Here are the same points, seen from different sides; a view may also be mirrored.
A view may leave some points out, and in a few views one point is out of place. Which views, in the order they come, and which point in each? Write - if none.
Scene 1:
panel a:
  Porag 1.4 -19.4 -5.9 17.5
  lefib 5.8 -45.4 -18.4 -2.4
  vemez -2.2 -46.6 -25.1 7.3
  zaki -15.8 -36.8 6.0 6.3
  Kiv -21.1 -19.8 -8.1 11.8
  lari 1.7 -22.6 -7.8 13.4
  tozus -0.2 -48.2 -14.2 11.9
  gusu 0.0 -36.3 -12.7 10.6
  Zaz 8.8 -38.8 -3.2 2.4
panel b:
  Zaz 9.7 -21.7 1.5 14.4
  pume 5.8 -16.0 25.5 17.2
  lari 7.0 -22.2 16.9 28.7
  vemez 22.7 -13.3 20.3 4.2
  Porag 4.9 -24.5 18.8 32.2
  Kiv -3.4 -5.3 27.3 29.0
  zaki -10.8 -9.2 12.4 13.7
  lefib 22.3 -13.3 6.1 7.3
  tozus 13.2 -19.9 16.8 2.8
panel c:
  zaki 38.4 -11.6 53.9 -5.8
  gusu 14.4 -5.0 52.9 -4.9
  lari 12.9 -19.4 55.4 -3.0
  Zaz 17.8 -3.9 66.6 -11.2
  namu 4.9 -13.6 66.9 -11.7
  Porag 13.0 -24.2 55.3 0.2
  Kiv 26.9 -24.1 38.5 -5.0
panel d:
  Zaz 8.0 -3.2 9.5 5.2
  zaki 0.7 -9.0 20.6 0.2
  lefib -0.3 7.2 -2.3 6.7
  namu 20.6 2.6 5.5 -2.0
  Kiv -1.8 -15.7 -0.4 -25.9
  lari 14.7 -9.7 1.5 -11.9
  vemez -3.5 0.9 -13.7 4.2
  Porag 18.1 -12.8 1.0 -14.6
  pume 1.8 -13.8 -7.1 -9.3
panel e:
  Porag -25.5 41.3 -47.6 8.1
  lari -27.6 39.2 -44.3 5.2
  gusu -33.7 28.7 -37.0 3.5
  vemez -43.0 17.3 -34.6 -4.1
  lefib -43.3 27.8 -24.8 -5.6
  namu -39.5 48.0 -35.2 2.3
  Zaz -35.0 37.4 -24.8 6.4
  pume -26.6 23.9 -43.5 4.5
  zaki -12.1 26.0 -26.8 9.5
  Kiv -9.9 27.7 -47.8 -0.9
  tozus -39.7 19.8 -31.2 6.6
Views that do not fit: panel d
  moved in panel d: zaki
Scene 2:
panel a:
  fuben -21.3 -0.7 -20.2 -33.3 26.7 12.2 25.6 -11.0
  nitep -18.4 -7.7 -17.3 -31.6 13.4 7.8 17.1 -13.4
  Dod -16.6 -8.3 3.8 -36.3 10.6 9.1 12.4 -15.8
  Koros -12.8 -7.1 -9.7 -30.2 23.6 12.0 36.2 -21.0
  baz -21.1 -4.7 -11.7 -35.1 14.8 8.6 10.2 -9.8
  zupe -14.2 -9.7 13.7 -37.9 9.2 9.4 12.6 -17.8
  zoda -17.0 -13.4 -33.1 -24.8 1.9 2.3 15.6 -15.7
  ruref -12.3 -8.2 -16.5 -27.8 22.0 10.7 39.2 -22.6
  Sego -8.7 -17.4 15.2 -33.9 -0.2 6.3 16.4 -25.2
  saf -17.0 -13.3 -1.0 -34.7 -1.5 4.3 1.0 -14.4
panel b:
  Sego 3.5 16.8 11.9 -47.9 -50.5 10.3 34.7 21.8
  zoda -5.5 13.8 -5.0 -72.3 -21.4 8.4 14.5 2.4
  saf -0.9 23.4 -4.2 -59.3 -42.5 8.9 21.1 26.8
  fuben -23.5 17.7 6.8 -47.7 -26.7 1.9 6.1 -0.9
  baz -14.8 23.0 -0.5 -52.7 -34.3 4.7 10.3 13.7
  ruref -15.4 8.4 17.0 -48.2 -27.8 5.0 19.5 -8.9
  Koros -16.5 11.1 17.3 -43.9 -32.2 4.2 19.4 -4.0
  Dod -8.5 21.6 6.0 -46.9 -43.4 6.3 20.1 19.2
  nitep -13.2 18.1 2.1 -55.8 -30.5 5.4 13.1 7.0
  zupe -5.8 21.5 9.4 -42.4 -49.5 7.1 25.4 23.2
panel c:
  Sego -13.4 10.9 9.6 -12.4 -13.5 -1.7 -19.7 12.7
  zupe -1.9 14.6 7.2 -13.4 -8.2 -9.5 -17.4 17.1
  Dod -0.5 17.8 2.9 -10.9 -7.9 -14.5 -23.7 20.1
  nitep -2.4 22.6 -6.4 -6.0 -11.5 -24.0 -36.2 28.5
  saf -3.2 18.8 5.8 -6.4 -3.1 -13.8 -35.2 6.7
  Koros -7.1 18.6 -9.1 -11.0 -22.6 -19.7 -22.4 42.9
  zoda -12.3 24.6 -10.4 1.2 -15.2 -25.2 -54.1 24.1
  baz 3.6 23.3 -3.9 -7.4 -6.4 -24.9 -32.9 24.4
  ruref -17.6 13.0 -2.1 -11.8 -25.6 -8.0 -19.5 35.3
  fuben 4.1 25.3 -12.2 -8.4 -13.2 -30.3 -30.2 42.1
panel d:
  saf 10.9 22.2 -4.4 -1.1 -17.9 -5.9 10.0 4.6
  zupe 5.8 2.6 -4.0 0.4 -10.9 -6.1 2.2 9.7
  Sego -1.0 9.4 -6.2 6.5 -8.5 -13.4 -4.9 6.8
  zoda 25.2 34.3 -9.8 -2.9 -10.3 11.9 0.7 -17.7
  baz 22.4 11.5 -4.6 -7.2 -12.7 10.1 8.8 -0.9
  Dod 11.4 6.5 -4.3 -2.2 -11.2 -0.1 3.8 4.9
  Koros 17.6 -1.1 -9.3 -1.0 1.1 14.1 -12.1 -10.5
  fuben 28.6 2.7 -7.2 -8.7 -5.5 22.2 1.0 -9.6
  ruref 19.6 3.5 -10.7 -0.4 2.7 16.9 -14.9 -15.9
  nitep 22.4 14.6 -6.7 -4.6 -9.8 11.3 2.4 -7.5
panel e:
  Koros -16.5 -11.5 22.9 7.9 -27.7 -43.3 30.8 3.6
  zoda -13.4 -12.7 10.5 4.3 -45.2 -61.9 14.8 27.4
  nitep -18.4 -14.5 16.1 -3.8 -36.8 -48.5 18.7 16.5
  ruref -14.3 -10.0 21.7 13.2 -27.8 -48.5 31.9 6.8
  saf -18.3 -20.4 14.3 -15.0 -58.0 -42.7 8.5 8.8
  Sego -14.0 -18.9 20.6 -5.1 -60.6 -36.1 17.5 -11.3
  Dod -19.7 -18.1 19.4 -11.4 -45.3 -36.9 16.9 2.8
  zupe -19.2 -19.5 20.7 -13.1 -49.5 -32.1 17.5 -5.9
Views that do not fit: panel c
  moved in panel c: ruref
